128 stands for zero in the data rows.
How far apart are the two rows of each pair, measured in a hidden way? 0 means very close, and 40 very far. Two or three weighted sums of its numbers give each row a place; it is the straight-line distance between the places.
[120 129 121 120 111 133 136 131 117  99 118 116 143  96 110 116]
[116 121 111  81 116 127  82  90 118 110 129 131 120 133 149 121] -> 4
[102 127 142  99  86 178  89  94 158 137 175 174  91 146 186 112]
[119 123 144 124 103 135 128 137 157 143 153 136  96 126 146 125] -> 22
[150 123  73 117 158  96 130 126 103 126  81  90 178 117 102 139]
[144 137 132 172 138 105 154 163 128 146 134 116 127 115 102 127] -> 14
[135 122 101  99 140 119  94  93  98 104  76 101 143 108 110 121]
[134 143 126 159 136 139 163 157 129 125 130 121 139 122 118 122] -> 9
[123 118 100 104 123 117 120 118 111  99 103 115 161  98  88 115]
[135 142 111 146 132 123 147 148 119 113 124 113 152 109 102 113] -> 17
[133 128 102 131 120 124 136 131 120 119 112 122 156 117 107 130]
[130 113 141 131 136  80 128 134 136 162 138 125 109 138 105 130] -> 26
[123 115 119 114 139 106 138 150 118 105 131 106 143 107 122 124]
[131 147 130  95 111 138  87  91 118 102 119 128 116 115 134 127] -> 23
[125 112 153  98 135 133 114 113 130 103 120 121 115 113 139 132]
[128 129 127 153 116 162 139 131 140 142 135 145 132 151 157 144] -> 23
[126 136 114  99 100 149  97 102 128 121 134 127 116 138 166 138]
[138 108  70 110 158  98 136 135 109 121  90  87 171 113 103 130] -> 38
[142 133 123 121 162 135 122 113 128 132 122 134 142 143 138 138]
[108 122 111  72  99 128  63  77 115 100 110 129 114  96 114 102] -> 28
[148 128 122 130 156  99 124 136 113 132 141 109 139 151 159 154]
[128 136 122 150 107 136 155 150 129 119 121 123 143 109 105 123] -> 6
[109 118 110  76 106 137  77  80 114 101 114 120 107 108 130 109]
[137 128 115  92 129 133  88  86 109 102  83 128 137 113 114 133] -> 12
[109 103 165 106 124 109 100 115 142 127 115 103  69  95 127 139]
[118 130 132 132 105 147 138 137 130 110 138 136 137 120 129 126] -> 24
[109 126 119  74  94 144  72  80 120 102 128 136 102 115 150 119]
[116 120 130 158 109 113 174 173 124 120 166 133 146 125 108 109] -> 26
[142 139 121 145 136 133 139 132 122 129 124 122 142 134 134 139]
[118 123 148  97 122 164  77  82 132 114 112 154 101 132 148 123] -> 8
[137 128 119 113 150 139 110 101 110 108  71 130 148 119  95 137]
[120 117 130 161 119 159 155 142 139 143 135 153 132 149 136 133] -> 9
[117 127 168 125 135 183 113  96 169 165 133 192 101 168 154 134]
[118 119  90 109 112 110 131 125 101 103 116  99 157 100 102 112] -> 11
[123 138 145 175 116 125 155 157 145 152 155 145 110 128 110 119]
[130 141 138 139 126 154 116 119 154 148 139 152 109 138 140 122] -> 8
[129 120  95 137 131 115 149 145 125 130 121 115 160 115 104 117]
[127 141 153 142 135 141 139 136 132 131 165 153 129 138 133 109] -> 8
[135 132  94 119 127 102 148 139  97  96  99  76 169  78  77 111]
[147 118  64 120 171 104 113 110 106 140  84 108 176 138 113 137] -> 6
[125 119 124 128 141 113 144 157 126 127 138 115 130 143 146 143]
[140 127 154 141 139 124 123 123 145 158 143 162 116 156 136 133] -> 10
[130 134 103 100 111 111 118 125 102  90  93  75 137  78 106 116]
[144 149 160 151 147 122 121 120 151 179 141 157 107 158 121 130] -> 16
[114 117 133  79 126 156  77  74 134 110 108 157 106 125 136 116]
[133 132 100 101 128 132 105 102 108 107  89 103 134 115 133 133] -> 9
[118 133 113 106 114 136 111 115 119 105 125 117 126 101 123 110]
[144 144 162 133 128 112 102 104 155 187 147 165  99 159 131 127] -> 14
[138 124  91 150 147 108 150 142 110 137 107 112 156 132 104 121]
[125 128 106 114 130 124 150 135 107  94 108  81 148  82  92 107] -> 2
[131 132 123 169 123 130 144 143 125 146 138 144 138 144 123 127]
[127 134 146 128 130 142 130 125 123 117 120 142 131 121 108 119] -> 4
[132 113 135 131 169  87 163 182 130 128 145  84 122 113 131 156]
[144 145  91 104 142 116 101 104 106 116  97 100 148 116 117 132] -> 23
[140 140 132 142 144 124 142 147 137 132 144 134 137 139 138 138]
[107 108 160 113 156 104 145 135 112 130 156 117 113 155 138 123] -> 13
[112 128 116 142 109 145 157 152 127 108 130 120 138 104 102 106]
[130 111 162 119 155  81 132 142 130 133 128  99 104 119 123 160] -> 6
[109 108 155 120 149 117 150 155 133 122 166 126 123 129 144 126]
[115 128 131 166 105 140 170 168 137 128 156 143 131 127 123 118] -> 10
[138 124  81 113 139  95 129 128  95 101  91 101 179 112  99 138]
[120 117 149 120 122 179 110  95 144 145 129 171 109 167 163 129] -> 23
[142 139 114 106 140 136  98 104 125 124 119 139 137 143 146 137]
[172 118  48 127 200  97 118 112 103 154  65  99 196 164 137 173] -> 22
[122 124 158 106 118 101  94 105 142 156 145 136  87 142 137 125]
[113 113 119  93 110 136  98  99 121 100 106 132 121 108 117 110] -> 5
[112 127 164  89 132 162  98  95 146 114 153 152 105 142 183 127]
[106 114 141  91 132 158  97  92 142 122 129 158 110 134 134 107] -> 20
[144 150 141 181 137 141 160 153 144 157 140 144 123 148 127 140]
[155 139 134 160 156 109 132 125 147 180 130 157 135 171 126 141] -> 11
[117 129 112 111 103 125 130 129 114 103 139 126 153 110 113 109]
[117 149 130 135  89 137 173 163 105  65 122  84 145  62  78  89] -> 21
[145 136 123 137 122 132 134 138 131 134 138 129 134 139 149 146]
[125 123 149 114 106  97  92  98 151 177 119 148  87 138 120 146] -> 14
[131 135  95 118 113 102 133 135  84  89 106  92 164  91  89 114]
[165 142 135 168 153  86 133 135 136 188 125 143 132 161 110 151] -> 26
[116 120 102 117  95 116 130 134 105 102 126 111 145 115 122 115]
[128 136 126 135 107 126 134 132 112 117 139 121 138 126 133 118] -> 4
[118 127 105  95  98 130 115 118 128 105 147 123 137 110 138 115]
[123 134 115  94 124 138  93  94 116 108 117 121 123 110 129 114] -> 6
[138 143 142 171 122 111 154 155 147 166 153 142 121 136 102 120]
[139 120  88 111 164 114 132 119 113 119 103 112 172 117 107 124] -> 6
[120 142 154 121 109 167 120 116 147 127 163 150 104 133 161 120]
[162 147 105 171 150 112 153 150 118 145 120 122 160 154 129 150] -> 13
[107 138 120  81  89 145  97 103 125  98 133 112 100 100 143 108]
[118 121 105  76  94 125  84  90 110  93 109 119 120 103 120 113] -> 10
[120 120 110 155 129 137 162 153 133 133 126 125 146 128 115 128]
[115 117 117 145 107 149 159 148 141 138 140 145 132 143 132 122] -> 3
[122 127 108 145 115 153 135 133 120 122 115 122 131 137 143 129]
[136 133 152 132 120 118 113 118 141 154 131 144 100 148 142 137] -> 9
[123 128 119 121 108 116 147 150 119  97 138 108 150  90 110 111]
[110 124 122  86 115 152  96  88 111  94 107 120 113 106 121 101] -> 14
[130 131 126 136 150 130 159 150 111 113 123 106 147 122 121 133]
[118 125 126 108 132 123 117 120 115 111 128 111 123 121 141 123] -> 14
[120 109 122  90 128 140 104  96 128 100  91 146 137 104  92 119]
[111 120 109  82 110 139 101 100 122  96 116 124 114 106 119 104] -> 14
[133 114  75 112 127  90 135 133  87  97  93  96 186 108  93 122]
[109 123 177 104 125 150 111 109 154 134 174 142  90 145 183 131] -> 19
[131 143 153 126 111 157 118 119 162 153 164 160 101 159 184 143]
[115 130 152 120 122 154 133 125 127 120 155 132 105 140 165 117] -> 13
[128 111 167  97 133 121  94  98 142 115 147 139 110 132 161 143]
[130 136 110 110 143 127 128 123 104 102 102 116 159 118  99 121] -> 19
[126 143 141 112 116 153  97 101 135 132 139 151 110 145 158 123]
[137 128 166 119 132 123 119 131 161 128 157 131 110 126 171 164] -> 9
[129 121 136 137 142  94 156 174 125 123 148 108 130 127 126 143]
[151 132  84 167 179 118 148 143 128 160 108 122 169 147 118 144] -> 19
[132 116  80 107 151 122 121 115 119 122  83 110 164 116 113 137]
[139 133  96 111 139 109 118 120 102 112 107  97 154 111 118 126] -> 4
[ 98 128 131 117  82 130 170 166 111  72 150  99 140  73  94  87]
[117 122 119 136 123 156 124 126 140 139 136 146 115 151 162 135] -> 3
[140 129 106 152 127 124 142 137 141 160 134 133 130 153 141 137]
[110 127 138 161  65 143 144 146 133 129 159 140 111 122 134 119] -> 38
[109 109 147 100 129 149 107 104 137 115 131 147 118 125 133 115]
[123 132 145 142 112 131 131 143 153 147 159 147 111 135 137 127] -> 9
[142 139 118 169 145 140 144 140 119 138 119 128 146 151 136 137]
[104 101 104  97 122 137 118 110 115  93  96 125 145  90  68  88] -> 15
[134 126  91  91 128 106  81  93 107 117 100 113 137 123 125 129]
[111 125 106 115  99 112 148 146 103  86 118 101 161  80  79  95] -> 1
[126 130 113 129 122 124 163 155 123 108 126 102 151  96 102 116]
[121 119 149 150 115 110 158 162 144 137 156 126 109 119 120 136] -> 9
[127 135 115 153 132 134 154 148 133 136 130 125 142 129 120 118]
[151 131 101 150 153 105 138 139 116 144 113 114 161 134 110 134] -> 10
[133 140 166 138 132 161 124 115 164 165 137 171 101 157 151 138]
[138 127 139 144 139 112 127 141 133 134 122 118 117 122 132 143] -> 8
[126 119 157 131 143  98 129 131 135 155 152 135 109 139 121 129]
[133 130 151 147 157 118 145 138 145 158 154 150 124 150 131 133] -> 4
[129 130 136 149 121 125 133 131 137 155 128 125  98 142 133 142]
[161 135 108 167 170  99 146 147 136 176 141 146 158 171 128 148] -> 11
[152 145 142 161 142 110 121 122 144 181 139 158 119 170 136 146]
[120 127 103 121  93 108 142 143  94  83 114  96 162  82  90 109] -> 23
[142 155 149 142 123 148 113 119 132 139 143 159 119 155 151 133]
[114 111 142 127 149  88 152 166 119 121 139  91 107 113 121 133] -> 24
[112 121 113 153 127 132 180 175 131 122 149 129 152 120 113 117]
[118 133 108 101 102 117 113 122 116 101 132 109 125  91 118 102] -> 10
[127 118 137 136 154  90 170 189 133 116 143  82 120 105 120 148]
[127 122  96 137 133 117 121 126 116 128 113 128 156 132 118 127] -> 27
[116 120 129 119 142 156 133 113 124 108 104 136 132 107  88 102]
[122 123 130 101 104 130 109 120 147 131 160 132 111 136 162 127] -> 25
[143 127  97 120 144 128 131 123 114 115  87 110 160 121 109 134]
[146 138 159 134 113 112 106 111 133 157 126 134  93 153 146 160] -> 24
[133 111 158 117 126  77 134 168 146 114 141  85  96  82 124 158]
[127 126 153 152 152  95 161 160 128 140 145 115 116 125 110 128] -> 16
[126 141 108 102 116 117 119 128 119 108 148 101 129 113 146 122]
[126 127 161 132 124 125  98  96 150 182 126 171  94 150 118 133] -> 14
[136 139 136 134 126 149 123 121 140 140 136 146 117 149 147 125]
[161 153 127 136 152 126 112 114 135 152 123 151 141 159 143 147] -> 15
[142 140 129 169 137 116 150 151 123 145 114 108 115 133 124 147]
[130 134 114 154 125 137 177 160 124 112 134 120 158 121 109 118] -> 10
[146 127 105 119 163 143 121 109 130 132  95 135 158 144 129 143]
[140 143 124 137 133 125 145 134 107 105 109 108 155 102  95 117] -> 11
[145 124  72 111 137  84 127 129  95 112  72  74 167  91  83 126]
[133 125 112 138 146 134 125 117 132 150 129 148 145 154 136 127] -> 2
[110 121 131  79  99 160  88  87 145 124 142 158 103 122 144 106]
[115 129 159 125 110 185  99  97 162 156 150 181  90 169 177 127] -> 2
[131 154 125  97 104 135 102 104 109  93 117 101 114  90 124 116]
[137 146 139 177 136 118 151 153 140 161 150 148 132 141 107 120] -> 17
[118 131 119 116 106 140 146 138 116  86 114 115 149  86  89 105]
[113 132 142 103 105 153 105 109 140 122 166 136 102 133 186 122] -> 21
[138 137 131 148 129 133 137 133 134 149 142 159 142 156 129 130]
[134 129 126 155 108 140 135 135 126 143 137 147 132 161 153 150] -> 17
[125 135 157 123 113 142 110 111 162 174 169 167  95 160 162 123]
[121 136 116 103 109 140 112 117 131 114 142 126 126 129 152 122] -> 9
[118 135 126  84 115 155  85  85 138 116 129 144 110 121 138 109]
[126 138 133 172 109 127 179 174 136 132 161 135 143 122 110 115] -> 3
[135 140  97 122 129 107 153 149 104  92  99  80 163  79  85 116]
[155 157 162 154 132  91 107 114 135 178 121 140 100 139 103 142] -> 11
[148 134 127 155 143 133 132 127 151 175 118 134 110 157 135 148]
[120 132 163 129 120 170 105  99 159 163 137 172  90 154 159 131] -> 30
[157 143 160 133 146  76  92  95 140 190 116 151 103 153 101 143]
[114 129 171 106 122 157 111 108 158 134 154 147  90 140 172 132] -> 15
[121 138 153 119 117 176 108 103 145 129 148 165 100 140 162 118]
[108 118 142 159 126 150 139 128 143 164 124 138  93 137 128 131] -> 10
[115 114 138 149 140 130 146 148 134 145 146 137 126 147 134 139]
[125 121 112 154 117 128 140 141 122 138 123 125 137 130 122 131] -> 2
[115 124 122 129 114 120 167 168 123 101 136 105 139 100 107 115]
[128 124  94  94 137 126 122 115 125 109 103 112 150 107 108 119] -> 11
[100 108 162 109 161  80 149 157 102 111 182 102 123 139 145 123]
[150 108  89 126 184  73 153 166 103 133 120  93 176 142 130 158] -> 16
[129 123  99 138 136 110 146 150 105 108 109  97 155 104  94 116]
[129 134 120 135 106 132 144 142 128 116 134 135 143 126 123 132] -> 22
[118 128 142 143 120 157 140 136 135 120 135 135 120 122 138 126]
[108 133 124 149  88 138 149 149 102  99 133 113 136 106 108 101] -> 13
[120 111 166 107 142 102 127 126 118 116 145 110 110 134 149 137]
[ 95 102 148 112  99 169  96  98 159 150 145 182  99 153 158 122] -> 17
[137 145 152 137 125 154 129 118 148 144 156 166 127 161 157 130]
[131 138 168 124 126 133  89  91 147 172 129 176  91 159 136 129] -> 9
[145 136  94 126 140 108 125 125  97 113  87  93 166 111 106 133]
[138 125 113 100 133 130 117 106 115 103  86 121 150 109  94 125] -> 16
[131 131 106 113 132 111 126 133 101 101 108 109 160 110 105 127]
[114 121 143  92 105 157  97 100 156 125 152 165 101 143 172 126] -> 22
[132 137 138 149 122 132 150 140 128 123 133 143 139 125 114 114]
[128 125  92 144 126 109 138 140  97 114 115 116 174 125 106 121] -> 23
[136 122 134 109 147 133 116 119 130 107 110 120 131 122 138 143]
[113 116 147  97 141 188  88  78 144 122 101 177 104 140 131 112] -> 10
[139 141 131 148 140 157 132 125 142 152 137 146 128 161 169 148]
[133 124 105 174 140 116 147 151 134 161 129 137 143 143 114 125] -> 14
[113 109  88 109 114 111 129 131 110 107 109 109 153  95  90 101]
[137 126 153 130 135 114 118 116 141 157 128 141  99 160 144 154] -> 2
[131 131 154 133 141 151 118 108 150 156 134 178 117 157 127 118]
[144 140 133 160 138 127 144 141 140 154 147 142 143 150 135 143] -> 19
[133 133 136  99 113 150  83  89 139 130 130 161 115 154 161 135]
[139 134 128 154 141 110 171 168 135 146 145 126 140 146 120 134] -> 25
[126 127 142 130 137 116 128 128 146 163 136 126 106 139 135 128]
[114 131 117 125  72 117 155 158 116  89 145 113 145  74  83  92] -> 25
[103  90 153 105 157  72 131 150 120 113 142  79  91  98 113 131]
[131 114  78 103 152 104 128 121 111 119  98  95 162 103 104 122] -> 15
[111 132 121 113  88 126 158 147 105  72 127 109 160  73  76  90]
[145 127 123  94 138 118  96 100 114 112  97 120 139 128 130 151] -> 6
[147 140 126 150 141 141 127 127 127 138 117 146 140 162 140 148]
[117 122  88  97 121 112 126 126 116 105 103  92 152  78  90 104] -> 11
